[[  0.5  35.8]
 [ 12.2  11.1]
 [ -5.2  24.3]
 [-29.4  58.5]
 [ 25.6 -12.3]
 [ 18.7  15.1]
 [-21.7  41.2]
 [  9.3 -17.4]]
->
[[  0.5]
 [ 12.2]
 [ -5.2]
 [-29.4]
 [ 25.6]
 [ 18.7]
 [-21.7]
 [  9.3]]

[[-16.4  16.7 -22.1  17.8   8.5   2.0  11.6  23.3  18.3]
 [ -7.4   7.1   9.0  26.8 -40.5 -16.8   2.0  -1.7  19.2]
 [-20.6  -3.6 -22.9  -5.2  -5.6   1.6   2.4  -2.2 -12.6]
 [-17.9  -7.1  33.9   1.5  27.7 -25.6   7.4  30.1 -18.9]
 [-13.0  -0.6  13.1  22.6 -27.6   0.5  15.2 -58.6  -1.9]
 [ -9.7  14.0  -6.5  17.3   9.1  -6.4 -14.8  18.1  17.7]
 [ -9.3  -3.2 -28.0   8.3   9.6  -8.4  10.1  45.4  -1.5]
 [-16.5   0.6   8.2  27.1 -33.4   1.8  24.4 -70.5   3.5]]
->
[[-16.4 -22.1   8.5  11.6  18.3]
 [ -7.4   9.0 -40.5   2.0  19.2]
 [-20.6 -22.9  -5.6   2.4 -12.6]
 [-17.9  33.9  27.7   7.4 -18.9]
 [-13.0  13.1 -27.6  15.2  -1.9]
 [ -9.7  -6.5   9.1 -14.8  17.7]
 [ -9.3 -28.0   9.6  10.1  -1.5]
 [-16.5   8.2 -33.4  24.4   3.5]]

[[ -8.7 -36.6  20.4   1.5   5.0  -3.0  19.2 -14.5 -28.8]
 [ 28.3 -40.1  56.2  22.0  27.9  28.2  -0.5   7.4  15.2]
 [  5.3 -40.1  65.7  15.6  22.7   8.8  41.5 -52.3 -57.0]
 [ 22.7  33.2  54.4   6.2  11.6  -6.1  12.6   1.9  -5.2]
 [-32.2  26.3  66.3   5.6  14.0 -10.0  -6.9  -7.1 -66.9]
 [-34.7  16.2  59.1  21.2  25.5  22.4   1.2 -13.6  10.8]
 [-15.1 -35.3  53.4   5.5  12.5  -7.4 -10.8 -22.0  35.5]
 [-43.6 -28.4  43.4   4.1  10.1  -5.3  52.6 -48.1  17.2]]
->
[[ -8.7  20.4   5.0  19.2 -28.8]
 [ 28.3  56.2  27.9  -0.5  15.2]
 [  5.3  65.7  22.7  41.5 -57.0]
 [ 22.7  54.4  11.6  12.6  -5.2]
 [-32.2  66.3  14.0  -6.9 -66.9]
 [-34.7  59.1  25.5   1.2  10.8]
 [-15.1  53.4  12.5 -10.8  35.5]
 [-43.6  43.4  10.1  52.6  17.2]]

[[ -5.4   1.0   5.2]
 [-30.7  -1.8  -6.9]
 [  6.4   0.9   1.3]
 [ 16.4 -18.2  36.3]
 [-43.4 -57.8  15.1]
 [ 17.0   3.4 -10.7]
 [ 10.2  13.4  -3.5]
 [ 31.0   6.6 -23.9]]
->
[[ -5.4   5.2]
 [-30.7  -6.9]
 [  6.4   1.3]
 [ 16.4  36.3]
 [-43.4  15.1]
 [ 17.0 -10.7]
 [ 10.2  -3.5]
 [ 31.0 -23.9]]

[[ 24.7  13.0 -35.9  31.3]
 [  3.7   0.8  24.7  43.7]
 [-24.2 -17.6 -31.8  24.9]
 [-25.6  -3.1   1.4 -28.0]
 [ -1.8  13.4  -2.5  55.5]
 [-11.3   0.0  28.2  30.0]
 [ 20.4  -2.1  -7.9  25.8]]
->
[[ 24.7 -35.9]
 [  3.7  24.7]
 [-24.2 -31.8]
 [-25.6   1.4]
 [ -1.8  -2.5]
 [-11.3  28.2]
 [ 20.4  -7.9]]

[[ -0.8  -7.6]
 [-23.1 -14.0]
 [-56.0 -16.0]]
->
[[ -0.8]
 [-23.1]
 [-56.0]]

[[ 38.0 -28.4 -30.9 -41.8  25.2]
 [  4.7  -2.3 -16.4  25.8  -3.1]
 [ -2.3  -4.5 -25.5 -20.5   3.7]
 [ 36.0  -6.9 -50.1 -57.8  46.6]
 [ 12.6  -6.8 -26.6   0.1   2.4]
 [ -3.9  -1.3 -21.3   2.9  16.7]
 [-22.6  -7.9  35.4  30.9 -39.2]
 [-31.9 -12.4 -56.5 -13.8  55.4]
 [-21.3   0.8  18.1  31.5 -33.1]
 [-13.7 -11.5 -16.1 -15.5 -11.8]
 [ 17.1 -31.0  26.1  -1.3  10.9]
 [  3.8  -6.7 -23.5 -23.3   9.3]]
->
[[ 38.0 -30.9  25.2]
 [  4.7 -16.4  -3.1]
 [ -2.3 -25.5   3.7]
 [ 36.0 -50.1  46.6]
 [ 12.6 -26.6   2.4]
 [ -3.9 -21.3  16.7]
 [-22.6  35.4 -39.2]
 [-31.9 -56.5  55.4]
 [-21.3  18.1 -33.1]
 [-13.7 -16.1 -11.8]
 [ 17.1  26.1  10.9]
 [  3.8 -23.5   9.3]]

[[  4.4  44.4   1.0]
 [ 39.7  41.7   3.9]
 [ 35.1  44.9  17.1]
 [ 53.6  26.4  15.6]
 [ 55.8  10.2   6.2]
 [  3.9  31.5  -2.3]
 [  3.0  36.6  24.5]
 [ 55.1   8.0  -7.5]
 [  9.4  56.2 -19.5]
 [ 52.2  27.0  -7.0]]
->
[[  4.4   1.0]
 [ 39.7   3.9]
 [ 35.1  17.1]
 [ 53.6  15.6]
 [ 55.8   6.2]
 [  3.9  -2.3]
 [  3.0  24.5]
 [ 55.1  -7.5]
 [  9.4 -19.5]
 [ 52.2  -7.0]]
